In the rows, zero is written as 128.
Each path below is one point turned by a fixed rotation once a step. After each direction that follows a path, write how fast that rotation turns it, in deg/step (0 if it stays still).
Each turn is a multiple of 5 degrees from 10 to 175, or 0.
Each row of a path follows its step; steps can be skipped.

step 0: [125 133 122 132 132 131 130 123 134 132 110 123 125 117 117 133 127 122
 138 128 141 126 120 126 128 126 123 143 133 120 131 129 135 133 129 127
 132 126 125 131 113]
step 1: [135 130 133 130 136 135 130 132 120 142 129 126 130 124 118 136 130 129
 123 131 130 135 123 138 127 131 129 134 128 120 128 121 150 129 129 126
 130 112 128 117 126]
step 2: [134 132 115 131 114 124 134 121 130 125 122 135 118 120 123 132 124 129
 115 135 131 135 117 125 129 124 136 122 130 123 119 121 139 130 131 135
 134 123 126 120 131]
step 3: [134 135 121 128 126 120 121 117 122 131 127 123 121 123 130 132 125 119
 136 132 144 124 125 130 124 135 124 126 137 135 116 130 137 119 136 136
 122 118 130 129 117]
step 4: [125 138 122 131 133 134 123 131 120 127 121 145 128 128 130 133 133 123
 129 127 133 142 126 135 128 130 120 136 138 129 133 134 146 130 130 141
 129 129 123 131 124]
step 5: [129 135 137 125 128 126 128 126 113 126 117 131 132 124 129 122 125 122
 134 134 130 134 116 141 132 123 133 121 135 129 121 118 135 143 131 130
 138 126 125 119 131]
step 6: [123 126 117 131 138 122 126 131 131 124 118 122 130 120 130 132 131 111
 121 133 130 121 108 129 124 131 134 127 128 133 115 133 135 127 124 136
 130 129 129 118 128]
step 7: [133 129 114 133 135 131 119 129 127 127 132 126 124 132 127 119 138 132
 123 121 134 127 125 143 123 124 124 129 145 129 119 136 136 132 126 130
 135 120 136 120 118]
step 8: [125 125 128 131 131 124 133 122 122 130 116 133 121 132 118 115 122 130
 127 124 134 129 113 129 131 111 120 130 138 122 128 131 139 133 129 137
 119 129 126 127 128]
step 9: [127 125 135 135 126 124 137 124 127 131 129 124 130 127 118 126 123 116
 129 129 144 131 117 140 131 140 126 135 122 128 120 130 134 143 119 133
 125 120 134 124 125]
step 10: [135 135 103 126 127 130 134 137 131 134 121 121 128 125 120 127 124 131
 124 130 130 130 119 135 128 139 124 128 129 127 131 132 141 139 129 127
 131 130 121 120 123]
step 11: [137 121 123 114 136 123 131 115 117 130 135 125 124 121 123 122 129 131
 127 133 137 134 123 124 131 127 118 123 134 122 124 132 139 126 130 132
 136 120 122 114 125]
Speeds:
[129 126 127 130 126 128 127 129 129 126 131 134 131 124 127 130 131 128
 127 124 130 131 128 127 130 129 130 128 127 127 128 129 125 130 124 131
 131 126 129 128 127]
145
[131 131 124 125 128 124 129 128 128 125 127 127 128 129 127 126 132 126
 128 126 130 126 131 125 130 127 127 130 129 130 129 127 130 125 127 127
 129 128 133 127 131]
90
[129 126 127 127 129 127 124 125 127 127 128 128 127 125 130 127 129 130
 129 128 128 129 130 128 127 126 122 132 132 126 130 130 127 126 128 127
 128 130 126 129 122]
95
[131 125 129 125 129 128 130 131 126 130 128 129 124 130 130 126 127 129
 127 127 126 131 130 129 131 123 130 126 129 128 131 128 131 128 126 130
 130 126 126 127 129]
115
[130 127 123 130 130 127 128 124 127 128 129 130 128 132 128 129 127 129
 126 128 126 125 129 128 126 128 129 125 129 124 123 129 126 124 126 128
 130 126 126 127 129]
80
